In the rows, zero is written as 128.
First come named turns, each shown by rows before and after it. For each pair of rows after them, which turns, in which order, take the first row to the second? The first pair is done for you.
turn K816:
138,169,139,126,71,143,135,117,116,130,94,114,90,134,111,98,122,91,112,181,125,79,141,86,127,157,114,124,139,151 |-> 131,174,146,120,92,150,69,119,152,160,128,97,99,163,171,102,128,100,95,134,132,140,131,92,133,163,135,146,136,124
104,136,145,112,122,90,168,151,165,168,175,131,151,121,147,142,96,104,136,49,104,133,131,120,107,147,89,115,132,107 |-> 108,136,137,116,108,85,206,151,143,149,157,147,143,100,113,133,93,100,148,74,101,99,141,119,100,145,75,99,137,121
124,161,101,126,149,119,81,150,140,128,110,113,125,111,143,112,116,146,117,120,157,95,109,123,141,127,151,134,145,113 |-> 124,152,106,140,143,124,93,149,136,120,117,113,131,99,114,112,106,159,131,124,148,88,118,128,147,129,142,138,157,128
turn K491:
135,136,118,152,146,152,130,134,122,109,118,136,137,93,71,120,107,155,154,145,130,84,151,132,133,116,113,133,147,147 |-> 145,131,115,151,132,162,136,123,119,107,139,149,135,95,74,123,114,151,154,144,114,107,154,127,138,116,116,141,147,167
137,84,103,140,114,79,178,150,141,156,160,153,82,161,150,169,155,128,130,89,118,164,99,125,103,114,124,62,96,134 |-> 113,92,129,147,136,68,152,173,154,160,143,118,101,168,144,170,124,157,130,69,134,141,96,135,107,126,117,67,112,95
135,125,98,160,111,163,136,125,112,120,134,136,120,76,92,141,119,133,144,161,145,114,123,139,116,100,121,91,118,134 |-> 124,118,128,172,116,171,122,125,131,124,162,115,144,95,87,147,105,159,154,123,120,152,132,136,131,121,114,112,139,130
113,120,161,142,131,175,78,135,76,121,149,96,116,190,173,129,130,125,114,117,131,159,134,115,121,132,90,170,133,162 |-> 104,136,147,133,146,163,76,155,69,117,99,92,101,178,173,115,121,116,101,142,173,103,122,120,103,118,88,149,120,129
turn K891:
131,146,150,140,149,141,105,155,162,134,152,85,129,92,96,143,145,90,149,135,127,176,125,130,122,123,146,132,165,139 |-> 127,141,152,132,153,130,102,163,165,144,145,78,130,97,109,149,149,89,142,128,131,178,116,134,116,125,151,129,157,123
142,120,87,159,102,99,154,168,144,151,124,137,93,87,131,162,144,114,133,147,157,114,108,145,118,85,146,93,86,109 |-> 139,116,89,148,99,95,172,160,134,139,118,143,85,90,125,164,151,110,129,158,154,111,112,140,115,86,140,91,85,112
128,163,163,66,157,133,92,84,112,90,79,131,120,152,117,69,118,99,83,187,133,107,153,107,112,163,97,144,126,160 |-> 131,166,158,80,161,144,78,87,114,90,92,134,130,143,109,68,106,103,91,186,133,109,159,104,120,156,95,148,142,168
122,121,96,164,165,140,133,137,151,111,183,132,148,118,126,127,119,149,145,108,110,153,114,115,125,134,165,139,179,152 |-> 117,124,88,157,173,131,127,144,159,127,179,121,146,123,147,130,118,156,135,99,122,157,105,122,120,131,172,141,172,130
Now pairs of rows:
Between the rows of a pair lie 2 to 3 turns.
122,97,160,109,106,91,202,137,140,139,126,105,163,150,132,195,159,138,150,77,78,200,129,115,133,159,119,139,105,97 |-> 105,123,161,115,119,85,205,159,113,112,53,99,160,112,69,171,123,152,158,128,120,94,135,126,117,142,101,117,113,76 : K816, K891, K491
98,124,153,144,118,144,134,172,147,121,144,84,183,160,116,144,51,155,105,135,132,77,128,154,124,143,93,134,168,143 |-> 111,114,152,145,100,161,146,150,146,115,183,102,182,161,118,153,68,149,111,125,101,122,132,143,132,144,97,148,171,182 : K491, K491
139,141,122,89,111,119,150,97,122,137,99,136,105,149,190,122,161,87,87,158,139,128,113,132,110,131,134,114,93,135 |-> 117,148,137,89,133,100,135,119,131,142,76,112,115,150,186,118,141,110,89,143,158,101,110,141,112,133,130,109,102,96 : K491, K491
119,140,148,109,126,105,99,122,127,138,131,112,135,132,149,139,174,147,108,98,132,122,145,137,114,152,105,157,112,116 |-> 121,143,137,107,126,104,102,123,120,137,117,122,121,124,156,133,176,135,103,115,144,101,140,138,109,145,107,147,102,110 : K491, K491, K491
103,88,157,114,103,116,220,115,120,127,142,108,112,134,131,163,135,146,109,119,76,150,97,143,139,155,93,82,116,129 |-> 96,105,156,98,124,95,197,130,133,142,109,89,106,138,160,156,128,143,94,121,113,132,82,148,127,154,99,71,104,88 : K816, K491
149,116,102,114,105,115,140,109,153,170,122,125,102,114,198,163,101,127,125,92,178,136,103,162,105,106,131,116,87,97 |-> 126,101,157,109,92,111,169,94,150,149,128,108,138,143,154,170,81,158,145,64,118,162,124,155,128,151,101,132,128,101 : K891, K891, K491
155,104,92,185,111,138,158,154,135,133,175,140,128,104,94,154,120,144,171,113,106,137,141,137,144,112,139,93,124,142 |-> 163,102,78,173,109,133,173,152,128,138,158,152,112,101,111,157,136,122,161,129,117,131,126,136,135,100,145,83,107,140 : K491, K891, K491
170,141,124,112,106,165,145,84,86,96,145,179,117,115,102,101,135,93,126,184,104,139,146,112,125,106,130,132,134,216 |-> 139,130,175,131,127,160,103,103,122,112,176,128,164,142,87,118,101,153,136,113,75,183,154,117,158,143,120,162,177,187 : K491, K491, K491
112,101,154,130,92,95,235,108,122,103,116,122,156,143,101,154,145,150,143,132,89,140,129,139,134,173,90,120,109,137 |-> 118,103,140,125,90,92,244,107,113,98,103,132,143,133,104,150,155,136,140,152,101,123,133,139,121,166,91,115,100,141 : K491, K491
131,144,150,137,119,69,193,130,77,89,113,156,88,117,147,155,133,133,144,138,82,81,132,117,131,94,88,134,112,146 |-> 116,144,173,161,133,82,154,143,95,82,137,133,122,121,112,155,103,178,160,111,69,97,152,120,152,104,83,148,146,145 : K891, K491
148,121,101,120,111,111,168,129,129,127,121,129,99,131,158,142,170,98,123,118,136,127,105,129,111,110,128,113,84,126 |-> 153,124,111,121,116,136,124,115,141,131,153,127,109,139,175,133,169,103,115,107,125,166,114,123,120,115,135,134,91,145 : K891, K891, K816
130,128,162,98,99,112,149,97,120,91,146,142,157,172,92,110,84,147,135,112,65,155,135,115,124,169,102,143,173,185 |-> 105,149,179,96,125,88,125,123,128,100,92,110,163,169,87,103,51,169,131,110,101,100,128,129,122,171,98,128,175,131 : K491, K491, K491
112,133,157,84,127,104,157,127,121,121,100,128,127,159,157,144,125,116,116,120,108,116,125,129,138,164,106,136,118,94 |-> 128,134,144,92,112,129,172,105,100,101,119,154,121,145,130,140,132,100,125,143,91,129,139,119,141,156,97,136,123,141 : K491, K891
158,110,164,137,98,134,137,188,124,165,174,162,123,167,150,129,148,164,147,132,166,175,109,135,140,109,152,117,140,71 |-> 152,109,161,140,88,121,175,198,107,149,142,167,117,146,106,126,138,168,159,154,169,126,116,140,129,108,139,104,144,67 : K891, K816, K491
150,126,152,79,95,141,163,94,104,109,110,129,116,156,163,140,161,102,106,159,94,174,121,118,116,157,125,139,139,134 |-> 150,128,156,91,96,166,133,92,112,105,133,129,123,155,152,135,155,114,115,151,87,190,132,114,126,152,128,152,151,156 : K891, K816
172,106,83,120,119,110,212,112,119,135,63,147,71,146,119,150,109,113,102,152,166,94,101,149,122,124,145,128,119,142 |-> 158,99,125,164,131,135,155,122,144,119,128,122,132,156,58,155,62,180,137,100,119,144,135,152,164,151,134,166,183,165 : K891, K891, K491
108,149,154,120,141,140,83,101,123,123,130,108,171,146,131,100,117,151,119,116,123,122,148,118,148,135,119,125,156,149 |-> 106,150,149,111,147,125,81,109,130,133,120,97,164,150,153,108,120,146,104,110,134,123,138,122,140,129,118,123,140,125 : K891, K891
149,73,116,162,116,144,173,119,105,99,107,156,102,95,51,120,127,139,184,171,86,87,163,107,120,133,97,126,163,197 |-> 112,90,138,191,171,123,82,182,164,151,113,87,145,108,78,136,87,205,178,95,123,93,148,138,136,137,109,140,180,105 : K491, K891, K891
125,135,153,84,119,107,157,96,122,131,100,142,111,152,166,133,148,98,100,140,117,143,132,103,112,152,120,129,116,124 |-> 136,138,154,104,117,146,138,87,112,106,129,156,127,133,115,119,132,109,120,154,99,143,156,94,124,145,114,141,149,176 : K891, K891
77,140,204,69,93,103,205,136,94,154,86,136,147,103,98,70,111,148,106,90,95,132,156,107,135,160,105,131,148,103 |-> 98,140,176,90,80,140,207,119,77,130,105,169,131,74,73,61,114,133,115,124,94,128,170,94,134,139,110,130,149,160 : K491, K891
111,189,137,131,116,145,120,86,105,100,90,146,152,144,98,94,143,159,141,155,113,82,168,128,132,146,159,126,164,155 |-> 128,192,117,142,122,159,102,89,109,107,110,157,148,130,107,95,149,157,142,158,110,96,169,125,135,132,174,133,161,173 : K891, K491
142,118,124,135,107,141,158,113,125,113,164,160,121,124,134,140,150,120,139,131,99,162,120,116,124,119,129,136,117,163 |-> 108,128,155,137,130,107,154,146,126,109,102,114,140,122,99,132,104,159,144,129,129,93,120,135,126,133,109,128,138,108 : K816, K491, K816
118,133,130,122,112,165,110,95,127,123,133,148,115,123,142,122,148,126,132,160,157,114,123,130,118,118,125,131,119,154 |-> 120,124,144,135,108,168,99,94,139,125,159,143,132,131,141,135,142,142,138,133,134,143,125,125,131,130,123,138,130,160 : K491, K491, K491
167,133,52,181,119,113,125,177,140,142,121,131,111,79,149,123,143,125,152,111,169,98,97,134,117,67,160,86,99,95 |-> 169,96,90,181,96,116,146,151,150,141,190,124,139,124,158,150,154,142,162,56,91,188,112,122,145,111,151,122,118,120 : K891, K491
135,114,87,189,143,125,134,188,131,134,140,127,143,90,105,158,120,168,157,124,148,116,111,158,130,85,134,109,111,121 |-> 151,108,74,185,134,125,143,178,127,133,144,144,133,84,106,157,136,152,160,137,145,118,111,157,131,80,138,108,104,138 : K491, K491, K491
114,107,124,157,116,163,101,90,95,120,103,152,127,84,142,97,129,114,132,183,126,127,157,122,136,70,113,102,108,140 |-> 92,100,150,167,136,155,64,111,133,142,135,113,165,112,151,115,109,158,138,118,112,159,157,133,158,92,110,122,131,103 : K491, K891
137,95,64,113,107,119,212,121,91,130,184,176,95,95,155,124,197,89,149,97,118,180,137,146,124,158,131,78,60,133 |-> 115,92,91,128,101,101,254,137,74,108,150,160,112,83,84,123,165,117,177,103,106,136,153,155,136,179,106,71,91,120 : K491, K816, K491
137,157,99,142,158,148,63,164,149,151,129,126,121,99,136,129,114,143,112,128,183,98,105,150,122,101,144,121,123,100 |-> 134,148,118,148,160,149,52,163,161,153,155,116,144,114,133,141,107,163,116,101,160,131,114,149,138,119,141,137,136,97 : K491, K491
92,100,151,136,121,84,122,111,120,157,90,129,171,192,164,170,132,149,90,114,119,145,117,112,131,123,112,128,106,86 |-> 117,99,129,127,95,103,162,84,88,130,86,172,145,169,144,160,153,113,94,162,110,131,123,100,120,110,110,113,94,142 : K491, K891
167,104,69,154,114,125,145,141,145,170,184,138,114,115,167,174,167,122,138,100,109,177,107,134,133,104,154,118,101,133 |-> 126,119,104,150,148,84,123,179,165,180,136,85,138,127,159,171,125,163,131,78,137,134,101,155,137,124,146,115,116,60 : K891, K491
130,148,145,61,131,137,106,64,116,109,81,156,117,164,192,83,134,78,69,150,141,123,132,117,104,156,115,154,111,152 |-> 113,168,148,93,164,141,50,103,129,109,68,130,138,130,156,69,88,117,83,150,177,70,134,134,110,140,118,150,130,127 : K891, K816, K491
128,115,124,161,111,140,147,142,134,136,164,141,135,103,124,130,131,130,136,113,119,137,130,135,114,119,150,136,127,154 |-> 131,116,114,152,107,136,161,139,130,134,149,145,123,106,134,129,142,114,129,124,126,130,129,134,107,113,149,129,108,145 : K491, K891, K491
128,164,109,106,131,142,89,119,113,121,122,135,103,144,178,103,136,104,116,169,179,113,105,113,96,113,153,126,114,122 |-> 115,152,143,157,140,146,72,152,129,111,148,100,158,133,106,110,86,176,152,128,151,111,132,123,130,127,136,140,170,115 : K491, K491, K816
110,111,110,132,157,149,112,122,186,157,139,112,154,137,151,206,129,137,147,90,127,158,108,152,146,121,142,149,136,121 |-> 130,103,93,129,142,161,129,106,173,152,151,135,143,128,156,207,147,112,146,103,115,172,109,146,142,117,139,145,122,151 : K491, K491
133,123,191,100,84,86,210,92,84,86,96,148,134,164,91,123,140,119,130,146,77,143,167,98,115,165,109,130,159,153 |-> 132,129,180,91,88,82,212,93,75,82,75,157,122,157,93,117,138,109,126,167,97,115,163,102,104,152,113,119,152,146 : K491, K491
138,154,99,120,156,162,66,115,100,89,105,142,120,107,100,85,116,121,126,185,173,77,134,113,114,98,115,121,123,154 |-> 147,144,109,113,161,175,26,105,132,113,165,144,134,136,150,99,134,119,115,144,152,154,132,105,131,107,126,151,121,171 : K816, K491
173,106,113,154,162,156,77,154,139,158,151,151,163,162,109,84,113,102,122,74,78,174,159,101,116,129,130,176,76,133 |-> 163,118,107,174,166,149,94,180,120,142,115,146,166,125,47,72,82,124,149,106,99,99,169,115,112,113,116,156,90,129 : K816, K891, K491
148,90,104,155,98,147,139,125,76,113,140,152,119,119,112,155,159,107,123,141,92,142,112,95,119,117,125,130,114,146 |-> 111,101,149,132,129,108,106,142,109,140,104,103,136,161,148,157,140,136,102,101,118,138,101,104,122,141,119,143,118,68 : K816, K491, K891
76,127,125,129,93,147,106,170,214,130,169,122,192,117,136,96,121,174,160,101,99,188,98,124,137,170,122,151,145,55 |-> 72,108,131,121,61,119,205,165,176,103,125,134,183,107,83,97,127,166,174,135,82,143,108,131,121,180,92,126,139,61 : K891, K891, K816
138,109,136,152,130,153,115,126,138,127,155,141,126,131,131,128,136,132,127,137,122,143,120,124,135,119,142,124,152,152 |-> 123,106,146,164,135,143,121,143,137,127,138,124,135,126,108,136,118,148,134,130,128,122,119,131,135,127,133,121,163,139 : K891, K816, K491
117,119,129,169,112,117,140,160,120,122,136,105,138,88,94,131,124,182,158,125,115,92,125,154,133,123,118,135,156,130 |-> 138,121,101,171,107,133,140,151,112,124,146,122,119,73,103,128,141,157,155,145,124,94,121,149,122,106,127,124,141,151 : K491, K891
156,130,95,174,96,123,100,151,125,138,151,135,151,89,70,105,119,113,145,154,142,107,139,146,141,125,142,117,113,162 |-> 143,138,94,175,109,111,86,172,141,154,140,119,148,89,87,104,111,116,135,140,161,98,130,152,141,124,148,113,105,129 : K491, K491, K891
114,133,142,105,129,105,157,142,127,128,69,111,124,137,122,118,123,124,108,162,153,82,124,134,110,124,113,116,129,94 |-> 145,117,122,98,106,125,183,112,110,121,106,151,103,135,134,125,160,95,113,173,122,118,129,118,108,116,120,117,119,151 : K491, K491, K491
106,122,142,134,146,125,107,150,146,151,138,91,147,136,155,136,113,158,115,97,125,137,115,134,123,138,128,137,125,96 |-> 134,117,118,109,112,129,173,113,109,125,120,134,106,126,148,128,150,106,112,150,115,124,115,118,102,127,125,117,102,141 : K891, K491, K891
138,130,113,110,128,116,118,153,118,101,136,159,108,74,119,127,132,101,99,203,147,92,144,102,116,105,133,104,118,151 |-> 104,108,182,112,125,104,127,150,132,92,158,115,157,113,88,147,105,156,121,143,86,138,166,102,154,156,105,132,164,141 : K491, K816, K491
110,169,105,135,126,112,119,128,144,156,138,117,104,118,146,158,137,109,117,124,159,137,134,133,97,125,122,87,124,92 |-> 123,170,91,154,118,123,111,128,145,153,157,128,104,103,132,158,139,108,121,128,154,142,136,140,105,115,129,91,126,111 : K816, K491, K816
163,143,106,151,137,182,104,137,145,145,162,156,152,86,142,122,139,108,97,118,120,151,141,132,125,130,123,100,129,158 |-> 133,147,133,153,160,151,97,163,167,157,136,114,172,98,137,135,114,143,100,89,133,127,137,140,129,150,116,98,141,100 : K816, K491, K891
147,94,102,188,103,150,148,123,101,126,106,128,156,84,59,125,148,158,130,153,147,132,113,143,135,97,131,99,132,150 |-> 141,97,110,187,109,145,142,131,108,129,95,112,159,92,56,129,138,163,127,150,154,115,109,149,132,97,130,98,134,134 : K491, K491
114,142,173,73,131,81,136,109,100,111,56,110,114,172,149,120,140,126,95,155,123,110,126,104,121,158,116,138,116,90 |-> 127,129,182,84,115,103,149,83,87,93,91,126,125,177,123,124,145,131,108,153,80,139,143,93,132,173,104,154,140,142 : K891, K491
148,124,87,178,118,130,129,160,139,161,174,126,128,92,147,169,143,152,144,108,122,153,100,161,127,97,152,110,110,99 |-> 143,130,86,165,126,120,141,161,134,153,134,131,110,87,149,161,149,138,131,128,147,118,93,163,111,91,152,94,99,84 : K491, K816, K816
169,87,88,186,69,152,169,133,99,149,185,187,97,128,89,150,152,90,164,104,100,153,122,124,91,119,123,104,92,169 |-> 105,105,161,147,113,88,128,167,144,179,129,107,132,192,140,159,115,136,131,36,119,152,103,143,97,169,110,121,105,47 : K816, K491, K891
132,144,110,135,145,142,92,135,112,95,131,133,144,104,68,104,101,161,139,140,149,91,143,123,129,123,130,125,157,137 |-> 155,140,79,115,137,151,89,112,119,117,151,162,111,113,142,104,144,114,112,150,157,132,127,116,114,107,151,123,122,157 : K891, K491, K816
100,155,185,79,119,136,119,83,112,101,81,127,135,162,132,96,134,111,125,136,149,91,114,127,132,150,106,143,148,102 |-> 104,155,184,95,119,153,104,79,113,90,98,133,145,148,114,92,126,118,137,144,145,90,131,127,141,139,108,148,167,128 : K891, K891
132,142,54,127,89,180,50,101,131,142,174,151,97,164,164,140,147,115,55,106,144,195,155,112,137,113,169,99,103,188 |-> 126,139,45,181,105,168,37,149,155,161,182,119,115,136,135,159,118,159,75,72,156,166,153,140,151,98,171,83,115,156 : K816, K891, K891
134,137,95,75,132,125,143,111,117,124,102,148,85,124,170,115,167,97,107,180,151,114,116,127,130,114,136,109,85,128 |-> 141,134,97,92,120,154,142,93,103,98,114,162,100,110,128,106,155,102,123,197,134,117,139,118,139,113,127,115,112,171 : K891, K891
146,127,114,116,142,105,150,133,129,144,131,120,110,146,154,143,141,110,129,109,134,146,118,118,136,128,126,117,108,116 |-> 152,127,120,120,130,132,159,117,114,118,143,138,115,134,116,128,136,110,140,125,111,148,135,106,139,126,117,122,129,160 : K891, K891, K891
116,133,151,172,127,123,115,134,133,129,170,119,180,113,96,152,87,151,147,90,104,139,149,144,156,137,118,151,156,141 |-> 110,132,147,163,135,94,111,148,146,158,149,97,168,128,139,162,95,146,128,71,128,141,122,151,151,136,125,148,135,97 : K891, K891
